Here are some points:
[-28.   5.  -7. -21. -10. -17.   0.   4.   0. -14.   0.  -3. -48.  -9.  54. -57.]
[-14.  -6.  15. -25. -30.   5.   3.   5.   0.   3.  -7.   4.  49.  36. -42.  57.]
[ 36.  20. -16.  44.  43.   2.  -4.   0.  -5.  -2.  -2.  -2. -40.  -3.   9. -44.]
[ 51.  13. -16.  94.  29. -50.   2.   8.  -3.  -9.   5.   4.  80.  49. -32. 116.]
[-15.  21. -15.   4.  18. -22.   5.  11. -17. -13.  -1. -13.  21.  43.  -1.  13.]
[ 72.  39. -42.  56.  32.  17.  -2.  -2.   8.   5.  -2.  -2. -49. -23.  16. -35.]
[ -9.  -1.   3. -19. -15.  -3.   0.   1.   2.   0.   2. -10. -42. -19.  28. -61.]
[-27.  -5.  10. -23.  -9.   0.   1.   1.  -3.  -4.  -3.  -7. -27. -17.  36. -28.]
[-101.   -2.   57. -127. -127.   87.   -2.    3.   -7.    6.   -5.    1.   86.   14.  -59.  118.]
[ 67.  31. -47.  62.  47.   3.   1.  -5.  -3.   9.  -1.  -8. -35. -10.  34. -33.]
[-35. -18.  29. -40.  -7.   8.  -5.  -8. -17.   2.   4. -13. -51. -51.   3. -36.]
[  7.   2.   4.  -3.   1.   8.  -7.  -6.   6.   4.   4.   1. -68. -71.  45. -33.]
[ -2.  23.  -6.   6.  -1. -35.  13.  -4.  -9.   5.   1. -19. -13. -10.  53. -33.]
[ 19.   7.  14.  16.  27.  11.  -4.  -5.  -5.   2.   0.   3. -43. -20.  16. -62.]
[ 23.  -2. -15.  62.  56. -30.   7.   6.  -5.  -3.   0.   4.  57.  30. -44.  76.]
[ 13.  15. -21.  21.  19.  -9.   0.   4.   1.  -6.   2.   2.   6.  15.   0.  -4.]
[ 32.  -5.  -3.  50.  53.  -4.   5.   6.  -8.   7.   0.   3.  78.  17. -63.  98.]
[-11. -16.  21. -25.  -5.  28.  -8.  -4.   7.  -3.  -5.   9. -42. -22.  14. -63.]
[-103.   -5.   44. -127. -127.   18.   14.   -2.  -19.    8.  -10.  -18.  107.   57.  -53.  112.]
[-16.   0.  25. -11.  15.   9.  -7. -11.  -3.   1.   4.  -4. -58. -67.  49. -28.]
[ -56.   -9.    8. -100.  -63.    1.    8.    4.  -13.   -9.   -4.   -7.   81.   69.  -29.  127.]
[-127.  -36.   34. -127. -127.   -6.    1.    9.   -4.    1.   -8.  -11.  101.   61.  -43.   92.]
[-10. -17.  24. -30. -14.  -1.   7.  -9.   4.   9.   0.  -3.   3. -26.  17. -21.]
[ -8.  12.   3. -10.   4. -12.   2.  -1.  -9.  -1.  -4. -19. -46. -29.  35. -37.]
[  2.   3.  -5.  12.   7. -13.   5.   5.  -2.   3.  -5.  -4.  58.  40. -42.  64.]
[-27.  -7.  19. -22. -11.  -7.   1.  -6.  -8.   1.  -8.  -5.  55.  49. -43.  53.]
Then 11 other points, each followed by its number:
[ -83.    0.   38. -123.  -87.   42.    2.    3.  -14.   -7.   -5.   -2.   52.   35.  -37.   66.] 0
[ 72.  10. -41. 110.  50. -16.  -8.   4.   7.  -5.   9.   7. -37.  -1.  19. -70.] 1
[ 14.  13. -18.  18.  -2. -25.   3.  -1.   8.  -1.  -3.  -4. -47. -22.  39. -56.] 2
[ -70.   -2.    4. -127. -119.   42.    0.    6.    1.   -7.   -6.    7.   69.   31.  -32.  107.] 3
[ 47. -24.   2.  65.  61.  -8.   1.  -1.  -1.   9.   0.  -2.  45.  15. -51.  55.] 4
[ -4.  -4.  23. -21. -14.  15.  -1.   0.   4.   7.   5.   1. -12. -19.  33. -26.] 5
[  3. -16.  21. -19.  -8.  25.  -8.  -9.  12.   3.   1.  11. -51. -42.  16. -64.] 6
[ -85.  -26.   20. -111.  -95.    4.   -1.    0.    0.   -2.   -4.   -3.   60.   39.  -36.   62.] 7
[ 60.  -6. -45.  98.  61. -11.  -6.   5.   8.  -3.   2.   8. -26.  21.  13. -54.] 8
[ 40.   6.   1.  51.  53.  -3.  -3.  -3. -10.   3.  -1.   6. -21.   4.   0. -52.] 9
[ 14.  -7.   4.   0.  -5.   7.  -5.  -4.  14.   4.  -4.   7. -35. -27.   7. -52.] 10
Which of these numbered points is nearest to each point below, ignoring the 3 directions in which the first points spread most? Its number follows each.
[ 39.  -5.  -5.  65.  51. -23.   7.   1.  -7.  10.   1.   0.  63.  21. -56.  77.] > 4
[  4. -19. -15.  47.  69. -40.   1.  12.  -7. -18.  -1.   7.  50.  11. -35.  99.] > 4
[  7.   8.  24.  -7.  20.  18.  -5.  -6. -11.  -1.   2.   3. -23. -28.   8. -44.] > 9
[-19.  -5.  33. -28.  -4.  11.   0.  -5.  -6.   1.  -3.  -4. -41. -21.  27. -58.] > 9
[ -8.   4.  13. -16.   8.  12.   2.  -7.   2.  -4.  10.  10.  12. -26.  28. -21.] > 5
[-15. -21.  32. -23. -12.   1.   6.  -9.   2.   9.   3.  -5.   8. -28.  35.  -1.] > 5
Here are 11 other points, each followed by its number:
[-18. -10.  13. -18. -26. -10.   7.  -2.  -1.  11.  -6. -16.   3.  10.  -3.  -1.] 0
[  2.   5. -14.  10.   9.  -7.   1.   8.   3.  -5.  -5.   5.  57.  42. -35.  65.] 1
[-43. -10.   8. -50. -28.   6.  -4.   3.  -5. -11.  -4.   0. -17.  12. -12. -22.] 2
[-21. -15.  33. -26.   4.  28. -12.  -9.  -2.  -1.   6.   8. -55. -51.  -2. -35.] 3
[ 19.  -7.  -3.  47.  46. -27.   9.   6.  -3.   5.  -1.  -1.  75.  14. -54. 110.] 4
[ 72.   7. -42.  95.  46. -16.  -9.   2.   8.  -1.   8.   3. -45.  -3.  17. -59.] 5
[-17.   5.  22. -26.   3.   6.   1.  -4.  -8.  -4.  -3.   1.   4.  11.  -7. -11.] 6
[ -9.  -2.   6. -13.  -6.   5.   3.  -1.   8.   1.   4.  13.   0.  -9.  27. -20.] 7
[ 64.  39. -67.  70.  62.   9.  -4.   1.  -1.  -7.   4.   1. -41.  -3.  43. -29.] 8
[ 29. -21.   1.  62.  50. -18.   4.  10.  -3.   6.  -2.  10.  71.   5. -52. 105.] 9
[ 28.  11. -18.  17.  -3.  -7.  -3.  -3.  15.   6.   7.   4. -46. -46.  47. -44.] 10
Which of these numbered points is nearest to each point below, ignoring the 3 directions in which the first points spread most? Its number follows each.
[ 76.  -9. -48.  99.  52.   5.  -5.   7.   8.   7.   2.   3. -25.  16.   9. -49.] > 5
[ -2. -18.  15. -14. -15.  11.  -5.  -8.  13.   8.   2.   4. -56. -51.  19. -35.] > 0
[-101.  -23.   76. -121.  -75.  -17.  -11.   -3.    1.   -6.    0.    7.  -63.   -7.   21.  -57.] > 3
[-21. -18.  24. -25.   1.  13. -14. -13.   0.  -2.   5.   1. -93. -81.   6. -53.] > 3
[  5.  -4.   7.   4.  10.   3.   4.   7.   1.  -2.   6.   3.  33.  28. -28.  14.] > 6
[ 21. -10. -17.  63.  38. -34.  11.   8.  -1.   7.  -3.  -1.  63.  27. -43.  74.] > 9
